In the rows, zero is written as 100.
Turns, then the turns between two rows, first turn first; the first pair answered
J152 (before |-> after):
| 109 | 119 | 114 |  83 | 117 | 108 |  80 |  95 | 115 |  75 | 106 |  84 |  86 | 109 | 124 | |-> | 102 | 113 | 126 |  98 | 133 | 107 | 104 |  95 | 103 |  96 | 109 |  84 |  73 | 113 | 122 |
| 112 | 112 |  87 |  94 |  68 |  83 |  90 | 100 | 118 |  90 |  96 |  89 | 118 |  96 |  97 | |-> | 101 | 102 | 106 |  89 | 111 |  86 | 110 |  84 | 102 |  90 |  86 |  98 |  94 | 106 |  71 |
|  81 | 135 | 106 | 101 |  85 |  83 |  91 | 114 |  70 | 109 | 116 |  76 |  95 | 101 | 110 | |-> |  81 | 139 |  95 |  89 |  92 |  85 |  79 |  99 |  75 |  82 | 105 |  83 |  98 |  96 |  95 |
|  87 |  80 | 105 | 118 | 123 |  92 | 134 | 110 |  96 | 146 | 107 | 124 |  97 | 111 |  99 | |-> | 106 |  97 |  75 | 113 |  58 |  95 |  80 | 120 | 127 | 106 | 112 | 108 | 134 | 106 | 123 |
J257 (before |-> after):
| 113 | 120 |  73 | 102 | 106 |  93 |  82 | 118 | 105 |  93 |  77 |  70 |  79 |  87 |  87 | |-> | 111 | 113 |  74 | 100 | 110 | 104 |  81 | 126 |  98 |  96 |  85 |  71 |  70 |  88 | 101 |
|  82 | 131 |  99 |  92 |  88 |  51 |  71 | 116 | 112 |  89 | 100 |  96 | 131 |  87 |  78 | |-> |  90 | 132 |  92 |  95 |  94 |  70 |  62 | 121 | 112 |  75 | 101 |  80 | 127 |  93 |  96 |
| 109 | 110 |  81 | 113 | 104 |  56 |  95 | 152 | 117 | 103 |  95 |  66 | 114 |  82 |  86 | |-> | 110 | 112 |  74 | 120 | 104 |  70 |  88 | 152 | 114 |  89 | 102 |  60 | 108 |  85 | 103 |
J171 (before |-> after):
| 114 | 112 | 101 | 106 |  91 | 107 |  74 | 128 | 100 |  84 |  91 |  67 | 106 |  98 | 115 | |-> | 112 | 104 |  92 | 110 |  66 | 115 |  74 | 101 | 109 |  78 | 111 | 100 | 105 | 100 | 126 |
|  87 |  97 |  58 | 118 |  76 | 108 | 124 |  77 |  99 | 129 | 113 | 144 |  90 | 127 | 124 | |-> |  93 | 119 |  66 |  84 |  95 |  56 | 122 |  81 | 100 | 120 |  75 | 125 | 111 | 119 |  58 |
| 115 | 107 |  96 |  98 |  99 |  82 |  85 | 105 | 110 |  84 |  87 |  81 | 110 |  97 |  83 | |-> | 117 | 102 |  96 | 119 |  99 | 112 |  84 | 120 |  95 |  99 | 101 |  74 | 100 |  99 | 116 |
Then:
(2 to 4 turns a pair)
|  85 |  65 | 113 | 127 |  76 | 103 | 116 |  60 |  78 | 123 | 120 | 109 |  82 |  84 | 127 | |-> |  97 |  89 | 121 | 106 |  74 |  52 | 120 | 102 |  79 | 144 |  99 |  79 | 112 |  77 |  85 | | J171, J152, J171
| 102 | 100 |  81 |  98 |  62 |  86 |  60 |  88 | 126 |  75 | 102 |  94 | 128 | 105 | 129 | |-> |  94 |  92 | 118 | 115 | 107 |  66 | 122 | 130 |  94 | 155 | 102 |  71 | 116 | 108 | 116 | | J171, J152, J152
| 118 | 104 |  96 | 137 |  67 | 149 |  63 | 115 |  87 |  92 | 127 | 103 |  85 |  83 | 157 | |-> | 119 | 125 | 128 | 100 | 155 | 100 |  98 | 131 |  60 |  94 |  71 |  75 |  74 |  71 |  72 | | J171, J171, J257, J152
| 107 | 101 | 102 |  85 | 107 |  53 | 108 | 116 |  98 |  96 |  86 |  96 | 115 |  81 |  62 | |-> | 106 |  99 | 111 |  97 | 125 |  67 | 120 | 124 |  87 | 107 |  86 |  89 | 101 |  86 |  67 | | J257, J152
| 100 |  94 |  82 | 115 | 111 | 149 |  94 | 111 | 111 |  82 | 108 | 102 |  90 |  92 | 121 | |-> | 115 | 110 |  82 | 110 |  91 | 107 |  91 | 145 | 118 | 102 |  96 |  75 | 118 |  80 | 100 | | J171, J171, J152, J152
| 114 |  93 |  86 |  94 |  84 |  42 | 101 | 134 | 128 | 126 |  71 | 104 | 126 |  89 |  84 | |-> | 114 |  81 |  83 | 129 |  81 | 100 |  86 | 154 | 114 | 120 |  95 |  92 | 107 |  98 | 150 | | J257, J171, J257
